(in the rows, 100 means zero)
One turn sends every row of this set to another row. A few are shown first. Where does it send the rows asked after them?
gavur: 105, 94, 95, 97, 128, 74, 85, 121, 122, 100, 129, 94, 113, 57, 124, 67, 69
Zuz: 103, 69, 82, 134, 121, 104, 82, 107, 101, 106, 110, 118, 115, 91, 121, 72, 104
los: 112, 60, 114, 73, 115, 106, 90, 93, 129, 115, 127, 100, 109, 94, 124, 74, 117
fav: 112, 67, 86, 133, 125, 95, 80, 109, 109, 108, 121, 126, 110, 96, 111, 80, 91
kimu: 86, 85, 76, 93, 116, 49, 84, 108, 105, 112, 130, 108, 108, 102, 133, 91, 99
fizol: 121, 92, 92, 88, 106, 104, 116, 105, 116, 93, 101, 113, 109, 89, 125, 51, 105
Zur: 110, 82, 109, 87, 121, 74, 114, 91, 123, 101, 100, 104, 122, 84, 97, 102, 92
roge: 109, 96, 90, 93, 135, 75, 88, 123, 127, 107, 119, 91, 120, 69, 128, 62, 71
lamu: 90, 87, 73, 84, 120, 60, 80, 111, 98, 109, 127, 114, 107, 107, 135, 94, 100
las: 84, 84, 77, 86, 124, 62, 82, 107, 101, 117, 126, 111, 107, 102, 141, 97, 99
Fik: 119, 100, 85, 80, 109, 100, 117, 113, 101, 89, 108, 121, 105, 84, 131, 62, 99
zod: 120, 67, 110, 69, 121, 94, 84, 92, 127, 108, 146, 100, 98, 95, 118, 80, 105
labu: 111, 64, 108, 77, 116, 98, 87, 91, 129, 109, 134, 101, 103, 110, 118, 72, 120
livig: 107, 83, 105, 90, 113, 69, 115, 80, 116, 105, 104, 107, 112, 77, 109, 107, 88
zila: 109, 60, 90, 126, 116, 102, 77, 107, 116, 120, 110, 125, 119, 97, 123, 71, 105
Kagu: 125, 94, 94, 82, 105, 108, 106, 104, 112, 85, 111, 98, 100, 84, 144, 64, 109
Butos: 118, 96, 94, 76, 101, 104, 107, 105, 101, 93, 107, 114, 110, 75, 133, 57, 112
muk: 110, 71, 89, 129, 119, 98, 76, 115, 118, 110, 118, 123, 114, 99, 117, 59, 103
tosud: 100, 96, 97, 99, 128, 75, 88, 119, 120, 108, 125, 98, 114, 53, 130, 70, 72
Roto: 97, 87, 78, 83, 122, 59, 78, 110, 106, 117, 118, 117, 118, 114, 130, 94, 103
zav: 117, 59, 107, 83, 115, 96, 78, 80, 125, 115, 137, 94, 102, 93, 122, 78, 111
sipat: 118, 80, 88, 133, 107, 101, 76, 112, 106, 99, 109, 124, 110, 94, 130, 77, 106
dami: 91, 85, 78, 93, 114, 61, 78, 111, 102, 114, 132, 112, 105, 113, 136, 91, 94
foged: 101, 84, 104, 91, 107, 58, 116, 85, 118, 99, 112, 102, 111, 79, 104, 101, 93
pomu: 109, 81, 103, 92, 112, 70, 113, 83, 115, 96, 106, 107, 112, 81, 99, 106, 88
Moges: 114, 64, 116, 95, 115, 103, 76, 95, 125, 100, 134, 94, 101, 97, 120, 89, 118
Kivu: 104, 97, 97, 104, 122, 79, 97, 123, 120, 98, 126, 92, 111, 64, 125, 64, 66
vamo: 115, 86, 88, 86, 108, 109, 112, 112, 110, 102, 98, 114, 115, 84, 140, 53, 105
far: 98, 95, 92, 103, 122, 64, 96, 118, 121, 100, 127, 93, 114, 59, 124, 66, 75
gefog: 107, 83, 112, 88, 103, 71, 116, 85, 116, 98, 113, 106, 109, 89, 101, 105, 91

Zur goes to roge
livig goes to tosud
zila goes to los
Now these:
sipat goes to Moges
lamu goes to pomu
labu goes to fizol
zav goes to Butos
Fik goes to fav
Kivu goes to dami
foged goes to far

